(in the rows, 100 means zero)
Turns, then the turns between two rows, first turn first; the first pair answered:
Q385:
119 103  74  93 135 112 125 118 117  76  99  88 104 116 |-> 111 104  70 101 141  95 129 116 101  90  96  77  99 102
 95 108 108 108 103  82 135  87  83 112 125  76  75  93 |-> 103 107 122 104  90 114 128  87 111  92 143  97  82 110
140  97 132 119  86 101 102  74  91 142 110  92  88  85 |-> 149  98 137 109  78 119  96  77 108 126 113 106  96  99
 97 104  99 114  82  88  71  94 101 136 104 107 129  76 |->  98 103 103 113  77  98  69  93 110 129 112 114 129  79
Q933:
 43  80 100 116 106  70 103 102  64 104  88  89  70  90 |-> 124  91  74  81 137  84  84 129  89 114  58 100 122  82
 89  96 109  88 117 127 114 117 109  73 107 111  96 123 |-> 119 103 119  82 106 130 115 111 110  83 101 110  93 124
116  95 113  96  74 146  61  82 152 108 145 139 131  92 |->  87  91 126 110  58 138  71  69 139 107 158 134 108  97
Q57:
168 112 118  80 106 103 122 105  94 103  72  90  91 123 |->  80 103 128  98  56 110 113  88  99  64  91 117  76 146
 76 102 114 109  81 114  97  99  93  83 101 110  84 118 |-> 104 100 102 105 137 113 111 117  93  95 108  89  89 106
 75 108 108 108  89 132 100  91 117 104  79 130 101 120 |->  87 104  95 106 141 133 113 109 118 110  93 112 106 113
Then:
Between the rows of a pair lie two turns.
 58  85  98 105 119  85 118 114  77  96 108  95  74 108 |-> 142  96 106  87 133 102 119 118  93 120 101  90  89  98 : Q385, Q57
103 110 105 111 117  91 108  91  96 142 126  75  70 110 |->  59 103  70 108 128  88  85 109 105 117 119  96 103 108 : Q57, Q933
142 101 110  77 118 105 127 110 114  90  68 103 100 128 |->  83  92 103 104 129  69 139 102  79 107  78  77  75 109 : Q385, Q933
139 105  76  97 142 112  77 115 116 133 112  99 148  59 |->  64 105 103 114  37 107  58  77 108 108 103 133 125  81 : Q57, Q933
 96 102  98  99  93  97  81  93 110 102  99 111 124  92 |->  92 101  94 102  98  87  82  91 102 109  96 104 121  86 : Q385, Q385
149  95 136  86  97 154 106 104 136  87 121 113  88 129 |-> 141  99 100  86 129  74 121 113  65 130  55  64  82  95 : Q385, Q385
119 123 133  89  54 150  88  77 150  94 148 133 103 105 |-> 121 121 110  80  82 155  76  95 161  86 144 140 130 100 : Q933, Q933
119 108 140  87 125 118 136  82 123  81 114  81  74  87 |->  91 106 144  92 102 119 131  74 123  68 118  93  68  94 : Q57, Q57
122  82  70  86 141 102  99 117  99 147 116  84 114  76 |-> 122  80  86  89 129 132  95 113 126 133 145 102 115  87 : Q385, Q385
103 108  97  92  91  91 105 105  87  87  72 103 103 122 |->  87 103  90  95 115  89 113 113  87  83  86  95  99 120 : Q933, Q57
117 123 119 108  82 101  88  98  92  93  86 108 113  92 |-> 118 117 107 110 129 102 100 113  94  95 103  94 115  87 : Q57, Q57
 77  84  79  82 112  93  98 105  82  86  68 103 127  93 |->  79  87  82  80 100  93  94 101  82  86  64 105 126  94 : Q57, Q57
 87 101 103 119  94  74  98  90  68 126  83  76  92  77 |->  85 101  89 108  83  76  78  94  78 116  66  93 117  77 : Q933, Q57
 75  97 111 102  73  94  83  86  89 106 103 110  96 104 |-> 126 103 107  90  95  90  89  94  88 127  90  95 104  92 : Q57, Q57
 89 100 123  97  81 103 111  89 129  87  75 104  87 111 |->  74  96 104  93 100  90 109 103 122  84  62 102  98 108 : Q385, Q933
125  93  90  88 142  81  99  92  99 127  47  92 118 102 |->  66  83  80 101 154  76 101  97  95 112  63  93 114 102 : Q933, Q933
139 119  90  91 100 118  96  92 108 112  83 111 122  90 |->  88 111 112 107  68 126 106  77 107  86 102 122  91 114 : Q933, Q385
109  93 108  94 155  98 135 113  81 107 102  77 100  94 |->  35  89  98 102  97  86 107 100  73  84  85 105 109 101 : Q57, Q933
117 124 126  96  77 115  95  80  88 132 112  98  82  92 |->  96 113  86  87 133 128  83 114 112 109 124 113 122  91 : Q57, Q933
 40  88 109  97  71  99 100  94 126  73 102 108  85  84 |-> 104  98  76  73 109  77  91 114 114 105  57  92 120  57 : Q933, Q385
 76  94  89 110 121 104  89 112 112  79 134 108 133 100 |->  98 104 130 123  69  87 105  75  84 109 123  90  86  98 : Q57, Q933
 99 110  73 107  96  85  51  99  82 144  82 102 134  53 |->  95 108  98 117  79 128  44  88 119 126 130 126 130  67 : Q385, Q385
104  98  92 115 110  78  97 119 115 103 105  93 107  75 |-> 121 101 109 117  93  88  99 109 121 106 113  94  98  79 : Q385, Q933
 80  86  99  87 108 114  90 124 110  62  95 114 120 119 |->  82  85 119  96 101 121 106 114 109  63 112 108  95 127 : Q933, Q57
 70  90  71 110 101  81  94 100  83  93  97  93  94  94 |->  93  98  80 104  75  78  87  91  82 101  79  97  96  93 : Q57, Q57
135  79  58  81 104  91 101 119  99 133  68  92 121  92 |-> 101  73  72 112 102  79 110  99  86 156 105  75  94  74 : Q385, Q933
 60  90  88 114 108 122  99  98 120  57 119 110  96 117 |->  71  94  64  97 122  88 102 112  91  67  67  96 105 113 : Q385, Q385
131  88 105 103 130 102 108  89 120 132 126  89  95  84 |-> 111  84  92 105 142 101 106  97 122 125 131  93 103  84 : Q933, Q933
156 120  94 122  96  66 121  79  82 126  33  69  83  82 |->  80 105 123 168  75  83 122  50  93 119 112  76  52  77 : Q385, Q57
 81  90 112  99  63  75 105  82  71 129  92 126 103 100 |->  72  77 100 105 132  93 124 103  87 121 138 111 103  97 : Q385, Q57
 93  90  84  84 100  94  93  96 108  85  81 119 126 108 |-> 115  96  96  90  89  77 101  84  87 112  72 102 108  96 : Q385, Q933
156 109 118  74  72 104 117  95  93  93  54  96  86 118 |-> 119 102 133 115  76  88 126  71  76 127 104  71  54  88 : Q385, Q385
 93 100  82  99 120 113  89 110 103  97 107 107  97 106 |->  92 105 102 106  86 104  92  91  90 106 103 104  76 108 : Q57, Q933
140  99  91  98 145 114 120  99  86 133  88  79  81  95 |->  40  89  66 104 102 112  81  99  95  88  81 123 106 106 : Q57, Q933
110 112  92 103  92  78  83  92  82 117  78  86 104  86 |-> 102 110  81 101 104  79  79  99  85 113  79  90 113  87 : Q933, Q933
 98 103 116 100  98  86 133  89  76 103  93  88  58 110 |-> 127 110  88  77  97  85 101 102  88 106  54 105 108 101 : Q933, Q57
 53  70  58 105 107 103  83 125  97  72  79 115 129 121 |-> 142  91  94 105  75  79 101  93  65 138  51  78  95  96 : Q933, Q385
102 101  91  90 111 128  79 101 112 117 131 109 106  98 |-> 125 107  99  76  93 129  80 100 109 112 106 112 102 111 : Q933, Q385
118 101  88  99 132  84  81 104  97 119  85  83 119  58 |-> 111  99 112 118 116  96  85  86 102 130 120  80  99  53 : Q385, Q933
 64  86  99  95  87 104  82 107 111  63  96 115  98 122 |->  86  91 122 100  64 103  89  91 105  74  94 112  79 126 : Q933, Q933
 83 106  70 119 121  86  77 117 109 115  74 123 144  72 |->  68 102  87 139 112 105  77 103 123 117 118 126 132  67 : Q385, Q385
 86  96 144  94  96  99 122  92  76 107 113  87  43 102 |-> 116 100 138  62  89 120 113 111  98  76  80 113  68 131 : Q385, Q385
112 111 120  85 107  91 116 104  81  86  58 104  93 125 |->  83 104  94  97 144  80 110 114  76  94  73  96 106 105 : Q385, Q933
 74  95 131 111  35  80 103  93  79  89  60  83  59 119 |->  79  95 137 107  27  99  98  93  95  75  70  96  64 129 : Q385, Q385
 53  92 102 119 101  95 121  83  83 104 126  67  44 133 |-> 111  96  73  78 129 142  92 120 140  70 116 106 111 150 : Q385, Q933
134 102 101 142 101 134 114  81 125 112 126  68 103  94 |-> 115  97  86 127 107 148 105  99 143  74 116  89 122 116 : Q933, Q385
 87  88  84 112 111  83  84 113  94  86  86  87 110  61 |-> 119  94 114 119  85  92  91  92  96 105 102  83  90  57 : Q933, Q385
